rotation steps, each row followed by its count of steps
The counts run from 0 to 331.
+1.17  +1.71  -2.02  +0.95  +0.68  -0.49  +1.99  +1.51  +1.16  -0.48  +0.86  -0.05  +0.85  +1.60  +0.91  -0.79  -2.78  +6.32  +3.38  -0.59  +4.07  +0.79  -0.37  +1.18  +1.38  -0.82  -1.86  -0.25  -1.00  -2.12  -4.50  +0.45  +0.73  +0.05  -0.40  +1.77 | 173
-1.06  +2.05  -2.73  -2.11  +0.60  +1.34  +1.01  +0.99  +0.91  -0.55  -0.98  +0.22  +3.36  +1.85  -0.17  -1.11  -2.11  +4.53  +1.74  -1.77  +4.11  +1.45  -0.67  +2.35  +2.02  -1.17  -1.57  +0.34  +0.92  +0.54  -1.77  +1.99  +0.09  +3.46  +1.66  +2.57 | 248
+2.30  +2.66  +0.77  -1.94  +0.13  -0.71  +2.34  -0.28  -3.33  +2.69  -0.95  +0.95  +1.67  +2.23  -1.97  -0.24  +1.13  +3.01  -1.33  -4.00  +0.22  +1.43  -0.38  -0.21  -0.45  -2.91  +1.38  +1.03  +4.65  +2.88  +0.17  +0.87  -1.92  +0.07  +0.70  +3.16 | 191
-1.78  +1.31  +0.89  -3.86  -0.23  -1.59  +0.42  +0.54  -0.61  +1.41  +0.90  +1.02  +3.09  +1.90  -4.69  +2.79  -0.62  -2.16  -1.23  -0.52  -1.44  +0.23  -1.61  -2.07  -2.77  -5.83  +0.53  -0.80  +1.65  +0.00  -0.17  +1.73  +0.54  -0.70  +2.30  +0.38 | 138
+2.33  +0.34  +0.51  +0.01  -0.25  +0.86  +4.45  -3.89  +4.23  +0.23  -1.52  +0.40  +1.51  +1.84  -0.30  +0.01  -0.94  +2.94  +0.46  -2.03  +2.29  +1.53  -2.80  +1.22  -0.85  +0.06  +0.15  +0.70  +1.14  +1.75  -2.43  +5.84  -1.69  -0.27  +0.93  +0.04 | 119
-3.26  -0.97  +0.51  -0.51  +1.03  +0.94  +4.83  -0.12  +4.52  -2.32  -1.34  +0.77  -0.53  +0.11  +0.38  +2.77  -2.04  +1.96  +2.06  +2.21  +2.25  +1.98  -1.69  -2.88  +0.72  -1.36  -0.44  -1.60  -3.08  -1.08  -0.39  -0.28  +0.55  -3.41  -2.11  +1.87 | 226
+1.19  -1.86  +0.17  -0.13  +3.13  -0.60  +1.93  -2.35  +1.78  -1.15  -0.33  -1.25  -1.04  -0.07  +5.09  +1.43  +1.32  +0.27  +0.36  -0.13  +3.82  +1.95  -2.30  +1.80  +1.66  +4.25  +0.15  -1.66  +0.12  +1.08  +1.13  +2.75  -0.97  +2.54  -2.06  -3.27 | 331
+0.49  +0.52  -0.88  -2.03  +0.73  +2.23  +0.60  +1.28  +0.26  -3.28  -0.18  +3.42  -1.71  -0.92  -3.62  -1.74  -0.18  -1.60  +1.35  +1.14  -4.21  +1.30  -0.24  -1.94  -1.06  -3.38  -0.55  +0.93  -2.10  -4.41  -1.98  -1.25  +1.86  -2.67  +0.78  +2.72 | 154
+2.41  +1.66  +0.29  -2.07  -1.25  -0.77  -1.53  -2.77  -1.68  +1.66  -0.84  +0.24  +1.86  +0.52  -4.16  -1.07  +2.47  -1.00  -1.22  -3.83  -1.55  +0.48  -1.61  +0.18  -1.77  -0.99  +1.02  +2.24  +3.69  +2.67  +0.52  +2.74  -2.47  +1.17  +2.75  +1.27 | 268
+0.52  -1.40  -0.61  -4.03  +2.29  +1.78  +3.30  +1.14  -0.08  -3.34  +0.93  +1.85  -3.27  +0.59  +4.22  -2.01  +1.72  +1.19  +0.57  +1.40  +1.07  +2.82  +0.28  -0.84  +2.69  +0.46  -1.07  -2.35  -2.74  -2.41  +0.07  -0.68  +1.18  +0.73  -1.55  -0.83 | 94
-1.44  +0.15  -4.27  -1.47  -2.95  -1.02  -4.68  -0.37  -4.72  +1.14  +0.25  -0.59  +0.06  +1.46  -1.74  -0.45  +1.95  -0.71  -2.95  +1.03  -1.95  -0.67  +0.97  -1.82  +1.54  +0.29  -0.81  +2.32  -0.84  +1.20  +2.32  -2.05  -0.56  +3.43  +1.84  +2.04 | 161
-3.43  -0.31  -0.31  -0.29  -2.48  -1.82  -2.30  +0.91  -1.03  +4.20  +2.18  -3.80  +1.98  -0.01  +1.79  +3.08  -2.49  -0.59  -1.89  +3.06  +2.52  -1.10  +0.85  -0.44  -0.69  +0.88  +0.96  -2.47  -1.92  +2.05  +3.47  -1.95  +0.99  +1.70  -1.61  +0.49 | 219
-0.94  +3.64  +0.66  -2.07  -0.17  +0.80  -1.52  +3.11  -0.35  -2.72  -1.55  -0.33  +1.49  -0.11  -3.95  -0.70  +0.93  -1.72  +2.33  +1.45  -3.08  +1.97  -0.35  +0.62  -0.66  -2.08  -2.05  -3.71  -2.16  -2.80  -0.22  -1.13  -0.06  -1.14  +1.58  +4.76 | 80
+4.52  -1.13  -3.81  +1.57  -2.09  +0.29  -0.76  -2.92  -0.86  -0.81  +0.95  +2.11  -3.02  +2.01  -0.52  -3.64  +1.85  +2.75  +0.23  -0.81  -0.47  -0.11  -0.68  -0.96  +0.39  +2.07  -1.73  +3.30  -0.74  -1.29  -3.57  +1.92  +0.08  +1.85  +1.85  -1.12 | 177
-2.03  -0.11  +0.00  -1.76  -3.43  -1.05  -2.19  -0.53  +3.20  +3.06  +2.97  -2.68  +3.94  +0.95  +0.34  +1.67  -3.45  -1.56  +0.20  +2.58  +2.61  -1.33  +0.27  +1.46  -1.30  -0.26  +0.72  -2.01  -3.24  +0.28  +0.37  +2.03  +1.53  +2.79  +1.80  -0.58 | 142
+2.59  +0.46  +0.82  -0.93  +4.78  -1.50  -2.90  +1.03  -4.66  -0.64  +0.42  +0.83  -3.34  -2.72  +0.93  -0.14  +2.39  -2.93  +1.15  -1.95  -1.64  +0.77  +0.03  +0.28  -0.52  +1.28  +0.19  -0.23  +2.68  -2.22  +1.17  -2.49  -0.07  +0.69  -1.87  -2.80 | 184
-1.48  +0.63  -0.25  -0.20  -1.94  -0.81  -0.19  +0.78  -2.76  +1.21  -1.35  +0.19  +2.19  +1.80  -4.72  +2.39  -0.85  -4.71  -2.13  +2.13  -4.43  +0.12  -1.05  -0.52  -2.50  -3.18  -0.02  -0.20  +2.09  -0.70  -1.38  +1.71  +1.69  -0.45  +1.78  +0.73 | 213
-1.66  +0.32  +0.63  -5.85  -1.30  -0.34  -0.04  -0.11  +1.61  +1.27  +1.30  +0.57  +3.54  +1.65  -3.53  +1.09  -0.76  -3.22  -1.60  +0.22  -1.41  +0.44  -0.78  -1.05  -2.33  -4.91  +0.93  -0.02  +0.39  +0.60  +0.46  +2.94  +1.00  +1.22  +3.44  -0.46 | 139
-0.86  +2.24  -1.14  +2.69  +3.76  -0.83  -0.40  +2.56  -2.39  -3.17  -3.29  -0.08  -1.48  -1.02  -0.66  +2.21  +0.79  +0.03  +3.04  +1.09  -0.73  +1.82  -1.44  +0.87  +0.85  +1.86  -2.68  -2.88  +0.62  -3.21  -0.32  -2.81  -0.92  -1.66  -2.31  +2.42 | 317
-3.13  -1.12  -2.96  -3.78  -0.28  +0.70  +3.14  +1.04  +0.65  -1.09  +1.15  +2.82  +1.44  +2.39  -1.15  +0.74  -2.08  +1.66  -0.96  +1.98  +0.40  +0.80  -1.37  -3.09  +1.34  -4.83  -1.54  +2.05  -1.33  -1.64  -3.00  +1.00  +1.95  +0.69  +1.28  +0.02 | 304
+3.04  +2.31  +1.05  -2.27  -0.73  -0.69  +2.00  -1.60  -2.47  +2.15  -0.32  -0.18  +1.84  +3.58  -1.64  -0.91  +2.56  +3.31  -1.90  -3.83  +0.21  +1.35  -0.79  +0.37  -0.78  -2.09  +1.26  -0.51  +3.25  +3.42  -0.09  +3.76  -1.73  +1.40  +2.17  +1.92 | 192
+0.70  +0.08  -0.76  -0.44  +3.91  +1.73  -0.59  +1.19  +1.24  -3.70  -0.82  +0.80  -3.35  -4.20  +2.37  -1.51  +0.49  -0.75  +4.59  +0.55  +0.68  +2.15  -0.30  +0.85  +1.23  +2.62  -1.68  -0.25  -2.21  -3.67  +0.10  -3.07  +0.80  -0.26  -2.49  +0.50 | 20
+2.75  -1.89  +2.25  -0.57  -0.45  +2.25  +2.33  -0.96  +2.34  +1.70  +1.46  -1.37  -1.49  -2.94  +5.06  -1.89  -2.27  -2.84  +0.51  +1.45  +2.09  +1.30  +0.02  +3.17  -0.98  +3.33  +2.82  -0.80  -1.39  -0.05  +0.44  +1.18  +1.95  +1.16  -2.18  -2.06 | 202
+1.22  -1.75  -1.80  +3.63  +2.48  -2.12  -1.39  -0.86  -4.39  -0.32  -1.48  +0.14  -2.94  -0.84  +2.00  +1.21  +1.00  -3.31  -0.11  +1.16  -1.13  -0.14  -0.89  +0.56  +0.44  +4.47  -1.09  +1.59  +2.67  -1.45  -1.08  -0.78  +0.51  +2.38  -2.22  -3.86 | 182
-0.62  +1.16  -1.65  +0.58  +3.14  +2.55  +0.86  +2.48  -0.26  -3.11  -2.15  +1.14  -1.92  -3.15  +2.35  -1.41  -1.21  +0.11  +3.42  +1.31  +0.35  +2.70  -0.27  +2.77  +1.87  +3.01  -1.68  +0.22  -0.41  -3.32  -0.74  -2.57  +1.63  +0.24  -2.45  +2.50 | 21
-2.20  +0.19  +1.12  -2.53  +0.76  -0.72  +0.19  +2.18  -3.14  -1.30  -0.76  -0.81  -1.11  +0.26  -0.63  +1.93  +2.59  -3.26  -2.33  +2.40  -3.06  +2.09  +0.05  -2.70  +0.31  -1.29  +0.14  -3.68  -1.16  -0.02  +3.53  -2.50  +0.31  -1.27  -1.63  +2.88 | 2
-2.60  -3.34  -4.33  +0.74  +0.30  -1.33  +0.04  -2.15  +1.89  -1.19  +0.12  +1.09  -2.06  -0.47  +2.22  +2.46  -1.39  +1.53  +0.35  +2.78  +2.56  -0.67  -1.57  -3.41  +2.23  +2.00  -1.26  +3.20  -2.69  -0.48  -0.29  -0.50  +0.71  +1.28  -2.18  -2.96 | 15
-0.84  -1.26  -3.27  -0.71  -2.20  +0.23  -2.32  -1.66  +3.75  -0.96  +2.28  +0.32  -0.51  -1.56  +0.10  -1.83  -2.79  +1.52  +2.45  +2.18  +2.56  -0.87  +0.45  +0.36  +1.13  +1.21  -1.61  +2.62  -4.88  -2.43  -1.49  -0.73  +1.48  +2.03  +1.50  -0.81 | 308
+3.35  -0.12  +2.32  +2.18  -1.83  +0.27  +4.81  -0.11  -0.11  +2.74  +1.29  +0.36  -1.45  +1.80  +1.20  -0.09  -1.93  +3.06  -1.00  +0.94  +0.72  +1.31  +0.31  -2.81  -3.20  -1.84  +2.74  -0.84  -0.79  +0.03  -1.63  -0.69  +1.58  -4.37  -3.07  +1.15 | 281
-0.84  +0.56  -0.18  -2.35  -2.29  -1.39  -2.95  +0.70  -2.52  +1.80  +1.15  -0.78  +1.96  +1.73  -4.19  +0.46  -0.18  -5.07  -1.85  +1.85  -3.54  -0.84  -0.93  -0.87  -2.74  -3.47  +0.04  -0.68  +0.76  -1.46  -0.48  +0.97  +1.16  +0.85  +2.51  -0.24 | 214
+5.32  +0.46  +1.81  -1.28  +2.13  +1.41  +4.20  -1.82  +1.23  -0.01  +1.14  +2.21  -1.95  -0.70  +1.79  -3.10  +0.75  +4.15  +1.13  -3.58  +2.66  +1.63  -0.17  -0.56  -0.24  -0.59  +1.85  +1.18  +0.40  +0.24  -0.48  +0.88  -0.80  -1.33  -1.06  +0.87 | 41
-1.74  -1.51  +0.39  -2.53  +1.03  -2.45  +0.63  -0.77  -0.77  +3.55  +0.70  -0.42  +1.93  +0.59  +1.48  +3.72  -1.18  -3.26  -1.93  +0.10  +1.83  -0.78  -1.22  +0.19  -1.13  -1.25  +1.65  +0.76  +3.63  +2.28  +1.98  +2.66  +0.05  +3.06  -0.80  -4.71 | 273
-4.17  +2.08  -1.92  -2.50  -1.50  +0.35  +2.28  +3.48  -0.54  +0.27  -0.53  -0.89  +4.29  +2.66  -1.20  +1.36  -2.69  +2.61  +0.32  +2.44  +1.32  +1.62  +0.00  -0.22  +0.92  -3.48  -1.67  -2.22  -0.75  -0.16  -1.50  -0.31  +1.12  +0.94  +0.19  +4.46 | 7
